The rows of Z fall into 3 groups, which share some directions, and each row is roughly a mix of its group's hidden directions.
Z, 98 rows:
.23,-.07,-.17,-.27,.08,-.05,-.08,.31,-.50,.16
-.42,-.18,-.15,.11,-.32,-.16,.04,.23,.30,-.15
.22,-.08,.60,-.15,.12,-.02,.15,.07,.17,-.20
.41,.00,-.17,.04,.24,.04,.14,-.46,-.14,.21
-.34,-.15,-.29,.08,-.32,-.22,-.03,.19,.34,-.11
-.49,.04,.35,.01,.08,.29,-.01,.19,.04,-.23
-.16,-.28,.18,.17,.26,.26,-.32,.10,-.22,.28
-.44,-.27,-.18,.13,-.20,-.13,.01,.04,.42,.02
.17,-.58,-.13,-.16,-.08,-.03,-.24,-.19,-.17,.05
-.09,-.17,-.21,-.15,.01,-.60,.17,.21,-.06,.08
.36,.06,.02,-.46,.12,-.22,-.15,.20,-.26,-.09
-.07,-.09,.22,-.08,.20,-.29,-.47,-.01,-.26,.27
.09,-.01,.29,.02,-.15,-.25,.25,.33,-.37,-.25
-.03,-.48,.37,-.07,-.02,.24,-.01,-.06,-.33,-.02
-.04,.37,.09,-.28,.05,.07,-.53,.18,-.02,.04
-.18,-.34,-.24,.49,-.10,.10,.14,-.05,.20,-.13
.20,.33,.35,-.13,.16,.20,-.03,.16,-.38,-.13
-.10,.09,.15,-.34,.29,-.24,-.48,-.01,-.06,.12
-.12,-.11,-.20,.21,-.45,-.32,.21,-.22,-.09,-.18
-.08,-.42,.42,-.03,-.01,.15,.07,.19,-.28,-.21
-.23,.46,-.11,.07,-.23,.18,.34,-.10,.17,-.17
-.37,-.10,-.04,.18,-.18,-.24,.12,.28,.43,.00
.00,-.16,-.15,-.24,-.48,-.29,-.22,.05,-.26,-.04
.03,.23,.28,.06,-.22,-.30,.15,-.32,.34,-.16
-.03,.14,-.27,-.21,-.35,.12,.03,-.23,-.45,.08
-.08,-.01,-.48,.26,.17,-.16,-.12,.00,.41,.06
-.19,-.01,.29,-.15,-.30,-.38,.19,-.01,.11,-.34
.35,-.18,.23,.06,.44,-.18,-.20,.14,.20,.12
-.09,.01,.40,-.23,-.08,-.42,.02,.16,.27,-.22
.11,-.01,.36,-.29,-.15,-.39,.10,-.19,-.22,-.23
-.09,.05,-.05,-.05,-.29,-.25,-.36,.12,.44,-.21
-.14,.20,.22,.02,-.34,-.23,.15,-.04,.07,-.49
.21,.10,-.28,.03,-.32,-.11,.23,-.50,-.01,.00
.00,.01,.41,.25,-.35,.08,.06,-.38,-.01,-.21
-.06,-.27,-.30,.14,-.07,.30,-.06,-.22,-.46,.09
.10,.22,-.37,.23,.15,.16,-.29,.00,-.02,.40
.31,.09,.02,-.16,-.36,-.48,.24,-.03,-.04,-.03
-.19,-.24,-.06,-.13,-.25,-.49,.23,.03,-.26,-.08
.20,-.15,.35,-.08,.35,.29,.00,-.24,-.29,.09
-.23,-.47,-.01,.35,.07,.26,-.12,-.03,.10,-.24
-.04,-.53,.11,.21,-.15,-.22,.27,.07,.17,.17
-.01,-.05,.20,-.21,-.34,-.32,.24,.00,-.39,-.19
.42,.37,-.05,-.19,.03,-.01,.06,.18,-.23,.33
-.25,-.15,.10,.00,.16,.58,.18,.11,.17,-.14
-.41,.14,-.02,.18,-.27,-.15,.11,.25,.39,.05
-.13,.06,-.02,-.55,-.22,-.16,-.25,.16,-.13,.20
.28,.11,.37,-.03,.34,.23,.11,-.15,-.32,.09
-.13,-.53,.03,.14,-.40,-.14,.15,.01,.04,.14
.18,-.18,-.37,-.19,-.29,-.14,-.05,-.26,-.19,.31
-.03,-.42,-.18,.31,.27,.29,-.19,-.18,-.06,.11
-.28,-.15,-.27,-.24,-.03,.18,-.41,-.09,-.02,-.33
-.21,-.34,.12,-.18,.33,.03,-.35,.12,.22,.22
-.09,-.22,.12,.10,.20,-.17,.05,.31,.53,.12
-.39,-.16,-.18,.05,-.30,-.13,.00,.30,.21,-.31
-.16,.24,-.10,-.21,-.22,.16,-.28,.19,-.23,-.40
-.44,-.17,-.08,.08,-.30,-.09,.04,.30,.19,-.29
.00,.07,-.58,.34,-.10,.17,-.06,-.01,-.07,.23
.22,.25,-.15,-.01,.20,.38,-.06,-.10,-.42,.19
-.04,-.40,-.10,-.20,.03,.01,-.23,.16,-.17,-.47
-.44,-.14,-.21,.00,-.19,.10,.15,-.36,.30,.02
.07,.06,.35,-.14,.09,.38,-.04,-.09,-.47,-.12
.11,-.13,-.05,.27,.41,.11,.09,.00,.44,.25
-.38,.06,.35,-.05,.01,-.10,-.18,-.14,-.23,.39
.36,.21,-.07,-.27,.04,.13,-.34,-.19,-.36,.05
.08,.19,-.58,-.02,-.29,.05,-.02,-.08,-.28,-.04
-.35,-.13,-.13,.19,-.02,.17,.35,-.31,.32,.02
-.29,.00,-.02,-.14,.12,.08,.01,.53,.23,.31
-.45,-.13,-.22,.12,-.23,-.07,-.04,-.08,.42,.14
.23,-.46,.05,-.19,.14,.14,-.14,-.14,-.37,-.18
.31,-.26,-.29,.24,.07,.22,.27,.34,.01,-.04
-.35,-.10,.38,-.10,.09,-.16,-.02,.27,.34,-.20
.23,.29,.05,.09,.22,.48,-.23,-.07,.25,.04
.21,-.04,.38,.04,.39,-.19,-.13,.26,.27,-.05
.23,.18,.47,-.03,.44,.10,.04,.11,-.11,.10
-.05,-.12,-.06,-.04,.48,.28,-.03,.36,.19,.21
-.25,-.25,.40,.13,.43,.09,.06,.11,.14,-.13
.15,-.10,-.31,.02,-.05,.24,-.07,-.31,-.48,.18
.01,.06,.00,-.14,-.26,-.02,.00,-.48,-.40,-.24
.16,-.31,-.25,-.18,-.03,.17,-.17,-.39,-.33,-.13
-.25,-.27,-.33,.18,-.06,.07,-.06,.01,.48,.17
-.34,-.37,-.07,.30,-.13,.14,.13,-.12,.18,-.33
-.21,-.01,-.08,.00,.09,-.01,.12,.34,.54,.26
-.22,-.06,-.49,-.17,-.13,-.25,.05,.12,-.35,.10
.25,.01,-.32,-.01,-.18,.30,.40,.18,-.07,-.24
-.30,-.49,-.13,.09,-.23,-.13,-.02,-.08,.30,.16
-.11,-.59,.15,.14,-.20,-.19,.16,.13,.13,.11
.21,.10,-.43,.05,.04,.09,-.31,.08,-.36,.26
-.26,-.01,-.04,.14,-.45,-.17,.21,-.08,.21,-.36
.01,-.13,-.22,-.05,.11,-.44,.19,.32,-.09,.34
.28,-.38,.02,-.07,.21,-.16,.14,.45,-.16,.03
.12,-.12,-.04,-.14,.10,-.58,-.24,.11,-.23,.15
-.20,-.08,.12,.01,.24,-.04,-.13,.07,.63,.04
.26,-.04,.48,.06,.21,.10,.26,.13,-.32,-.02
-.41,-.14,.10,.29,.20,.06,-.20,-.16,.38,.06
.00,.13,-.29,-.35,.30,-.17,-.12,.31,-.10,.30
-.09,.24,-.55,.13,-.21,-.03,-.14,-.16,-.18,.20
-.06,.31,-.17,.18,.22,.32,.02,-.07,.47,.10
.04,.24,.50,-.12,.21,-.15,-.18,-.13,.30,.13

Here is one row of each group, with its name. Which group are the others in?
-.19,.19,.08,.25,-.02,-.25,.29,.30,.40,.09 : W
.01,-.03,-.01,-.17,.45,.43,-.14,.28,.18,.05 : H
.23,.06,.24,-.36,.14,-.33,-.28,.25,.15,.15 : V

.06,-.03,-.36,-.17,-.33,.00,.15,-.23,-.37,.25 : V
-.30,-.42,.31,-.09,.29,-.06,-.26,.11,-.08,-.01 : H
.27,.08,.40,.13,.15,.13,.37,-.03,-.31,.09 : W
.01,.39,-.08,.15,-.49,-.06,.18,-.06,-.03,.29 : W
.19,.18,.01,-.04,.40,.17,-.32,.30,.17,.27 : V
-.21,-.06,-.35,.33,-.38,.07,.07,-.13,.25,-.20 : V
.06,.51,.32,-.12,.20,.06,-.18,.30,-.06,.00 : W
-.42,.09,.34,-.12,.00,.17,-.27,.32,.07,-.13 : W
.43,.25,-.39,.05,.05,-.23,.08,-.21,.06,.19 : W
